Named moves, each a turn or a mirror, and the order they were made in; the first pair answered
move z_357:
[-15  23   7   5   3  16 -13   2  -8 -19   0   8   8  19 -11 -18   1] |-> [-15  25  11   6   0  11 -12   3  -5 -20   0   9   9  18  -9 -22   1]
[  4   8  -1  13  -7   8   2  -7  -4  15  -4   5   2   6 -23  17  -6] |-> [  4   7  14  15 -16 -10   7  -6   8   8  -6   6   4   0 -19   5  -7]
[-19  29 -13   4  26 -30  17  10  32  -1 -33  19  11 -15  -4 -12 -16] |-> [-18  29 -38   3  43   2   9   8  11  12 -29  17   8  -7  -9   8 -16]
move z_900:
[  7   7  -6 -28 -17  -4  -4  10   2 -33   2  -5 -28  -9  -3  -2   4] |-> [ -9  21   2 -16 -23  11  -3  12  -3 -34   5  -1 -17  -2 -16  -3  -4]
[ 26 -10   4 -24   5  -3   5  11   5 -15   2 -10  -6  16  20 -28  13] |-> [ -2  11  17  -5  -4  22   4  16  -5 -17   9  -4  12  28  -3 -28  -1]
[-14   4  14   9  -9  14 -12 -12 -27  15  30   6   5  24 -13   3   4] |-> [ 18 -21  -1 -14   2 -16 -11 -16 -16  18  23  -1 -15   8  15   5  22]
[ 27  -5   6  -2 -11  27   2   5   0 -11   0 -19  -5 -13  20  -9  -9] |-> [ 19   2  11   6 -14  36   1   7  -3 -11   2 -17   1  -9  12 -10 -14]
move z_938:
[ -3  -3  23  -6  -1  -7   3  18  -3  -6   9 -15   0 -15   5  13 -10] |-> [ -4  -1   6  -9  10   9  -3  16 -13  -4   8 -15  -1  -9   4  23  -8]
[-23 -23   1  -1  11   5  -1  14   4   7 -28  20   0 -16   3  18   2] |-> [-25 -22   0   0  11   2  -1  11   6   4 -30  21   1 -13   2  14   0]
[ -3  27  38  12 -16  -7   6   7  -9 -20   6  29   0  14 -16  -7   1] |-> [ 16  17  44   8 -22  -2  10  16 -16  -5  17  20 -11  -2 -10   8   2]
Then:
(two moves a pair)
[ 13  -2 -17 -15   8  -6  -9  -5   3 -15  -7  -5  -1  10  11 -20  10] |-> [ 16  -4 -24 -14  12   8 -11  -5  -7  -6  -4  -7  -4  11   8  -9  10]	z_938 then z_357
[ 26   3 -34 -17  29  28   3   4 -22  17   6  -8 -14   0   9  15   7] |-> [-11  32  35  12 -19  -4  18  13   7 -11   5   5  16   1 -10 -29 -15]	z_357 then z_900
[  3  -6 -15  10   5  21  -3  -7 -12  31  14 -14 -14  12  -2  19  -8] |-> [  7  -9  18  10 -19 -29   8  -6  19  13   7 -12 -12  -2  11 -11  -6]	z_900 then z_357
[  2 -12  21  11  -9 -36  19  -1  17  33   1  -2  -8 -17   2   8  -3] |-> [ -5  -4  15  17  -6   2  14   7  -4  45  11  -5  -6 -11 -11  26 -11]	z_900 then z_938
[  7 -26 -12   5   2  -6 -18  -3   0  -5  17   1 -15   5  15   6  11] |-> [-17  -5   6  23 -10   8 -17   1  -3 -11  21   9   1  15  -4   0  -1]	z_357 then z_900
[  8 -15  24  -5  -8 -29  14  -1  14  12   2   5  -5 -20   3 -11   6] |-> [ -8   1  17   9  -4  26   6   8 -16  24  15   4   3  -9 -21  12  -6]	z_938 then z_900
[ 15 -14   4   4   6   3   6  -7  -9  21  13  -5  -3  -6   6   7   5] |-> [ 3 -4 25 13 -7 -5 11 -4 -2 11 13 -1  7 -6 -1 -6 -2]	z_900 then z_357
[-15  13   4   8 -15  14  -2  31 -16  15  17  -2   4  -1  -9  48 -30] |-> [  7  -4  19  -7 -25 -41   8  29  14   4   8  -7  -7 -21  18  28 -19]	z_357 then z_900
[ -4  12  18   2 -11 -32   4  23  34 -10 -13   5  17 -25  12  -9 -17] |-> [-30  26 -24   8  20  12 -14  10  10  -9 -20  14  28   9  -8   5 -17]	z_357 then z_938
[ 33  -5  35 -17 -26 -19 -16  19  10   7   9 -10 -22 -15  15 -25  10] |-> [ 17   8   3  -7  -4  48 -29  20 -29  26  18  -7 -16   5 -10   7   2]	z_357 then z_900
[ -6  20 -17 -15   5   5  10 -16  -5 -13  -2 -12  -9  29 -15   7   7] |-> [ -3  16  -1 -15  -4 -22  16 -17  12 -18  -4 -10 -11  22  -9  -6   9]	z_938 then z_900
[-13  10   0  -2  10  29 -21 -16  -9 -23  -8   9  -5  37 -14  -8  -6] |-> [  8  -2  48  -1 -23 -12  -1  -2  13 -19   0   2 -15   5   2 -21  -8]	z_357 then z_938
[-33  13  12  12  -4   6   5  45  12  22  10  -1  -8 -23 -38  19 -38] |-> [ -4 -11 -45 -20  33   2  -8  31   7  24  -3  -9 -29 -22 -12  34 -15]	z_900 then z_938
[ 10   3  -9 -16   1 -28  -3  18  18 -38 -25  -3  -6 -33  15  -8  -2] |-> [ 22  -3 -30 -20  14   4  -8  23  -4 -18 -16 -11 -16 -35  15  19  -1]	z_938 then z_357
[ 12  -1   9  -2   1 -14   4   0   6   2  -5   2  -1 -21   7  12  -4] |-> [  0   8   2   6   6  13   0   1  -8   8  -2   3   5 -11  -5  21  -9]	z_357 then z_900
[-23  17  13  18  -4  12 -12  -8  -8  -6  -9   6  22  17 -14  -8 -21] |-> [-12  10  11  17  -3  30 -10  -2 -21  13   1   0  13  10 -15  13 -21]	z_938 then z_357
[ 11 -13  -5  -5  12 -13   4  -4   6  10  -8   1 -11 -13   6   7   1] |-> [-13   8  14  15  -1   5   4   3   1   8  -2   7   6  -4 -15   3 -12]	z_900 then z_938
[  1 -14   0  -3   7  -9   9 -20  13 -23   6 -11  -2  13   9 -21  17] |-> [-10  -5 -13   4  15  22   4 -18  -5 -16  10 -10   3  22  -4  -7  13]	z_357 then z_900
[  2  -6   4 -13  11 -15   3  19   9   8  -2 -13 -15 -27   6  23 -12] |-> [-24  13   9   3   8  11  -1  21  -2   5   1  -7   0 -12 -15  23 -23]	z_900 then z_938
[ -1   3  37  19 -24   9   4 -11  -8   5  25   3   7  22  -3 -22   6] |-> [ -5   5  22  19 -15  26   0 -13 -18   9  25   6   7  30  -8 -15   6]	z_357 then z_938
[ 31  -6 -21 -26  21 -25  10  -2  12 -12 -21 -12   4  -7   6  -5   5] |-> [-12  29   6   4   2   8  11   6   2 -19 -14  -1  33  11 -31 -12 -18]	z_900 then z_357
[-14  -2  10  14   0 -28   4 -33  11 -15   1  16  10  45   1 -41  15] |-> [-19  -1  16  21  -2 -25   7 -33   9  -6   3  17  10  46  -3 -38  13]	z_357 then z_938
[  3   2  -3  10  -1  30  -5   0 -26  -4  19  -1   9  22 -10  -7  11] |-> [ 20  -8  25   6 -22   3   7  10 -11  -2  25  -8   2   1   3 -16  11]	z_357 then z_938
[ 11  13  27  16 -23  -1  15   1  17  22 -18   7 -11   9 -14  -8  -4] |-> [ 32  -1   3   1  -7  12  10   2   7  35 -14  -1 -27   1  -3  12   4]	z_900 then z_938
[  0  -5  -9 -19 -11  -8 -17 -25   6  11  -8   0  -4  19   1   4  28] |-> [  5  -8   4 -17 -19 -17 -12 -22  11  13  -6  -2  -6  12   3   2  27]	z_938 then z_938
[-10  19  -2   6   1  51  -3  22 -34 -11  11   0   6   6  -8  21 -26] |-> [-25  26  36  18 -22   5   8  17  -3 -31   3   9  18   4  -7 -13 -30]	z_938 then z_938
[  1 -15  12  -3  -9 -30  -2  -7  27   5 -11   2 -12 -16  -1   0   4] |-> [-24   4   1  12  -2  22 -10  -5   0  14  -3   6   1   2 -28  18  -8]	z_900 then z_357
[ -9 -15  35  24 -17 -23  16  15  -7  11  11  -6   7 -10  -2  -3   1] |-> [ 10 -26   5  10   2   1   8  17 -26  26  15 -15  -7 -14   5  22   7]	z_900 then z_938
[ 23  -1   9   7   1 -33   1  29   5   7 -20   4  14 -35  19 -14  -9] |-> [ -1  13 -35  11  32   9 -17  14 -17   4 -29  13  27  -2   1  -2  -7]	z_357 then z_938
[ 15  -3  10 -19 -11  12  15  17  17 -33  11  -9  -5  30   0 -39   2] |-> [ 23  -9 -17 -26   7  35   9  15   1 -20  13 -12 -14  32   2 -20   7]	z_357 then z_900
[ 11 -14 -26  -1   2 -11 -12 -15 -28   6  -2  -9 -15  -1 -17   8  35] |-> [ -4  -6  -9   7  -8 -37  -7 -22  -9 -11 -10  -1  -4   5 -20 -16  33]	z_938 then z_938
[ 20 -22  -8 -18  15   5  -3  -6  -1   2 -17  12   4  -4  -3  17  16] |-> [ -5  -3  -3  -5  14  13  -5  -9  -1  -9 -21  21  20  12 -18   7   9]	z_938 then z_900
[-27   7 -35  15  23   5  -4 -10  -3  12   1   7  13   8 -16  19  -2] |-> [-35  12 -22  21  16  -9   0 -13   7   6  -2  12  20  10 -19   7  -4]	z_938 then z_357
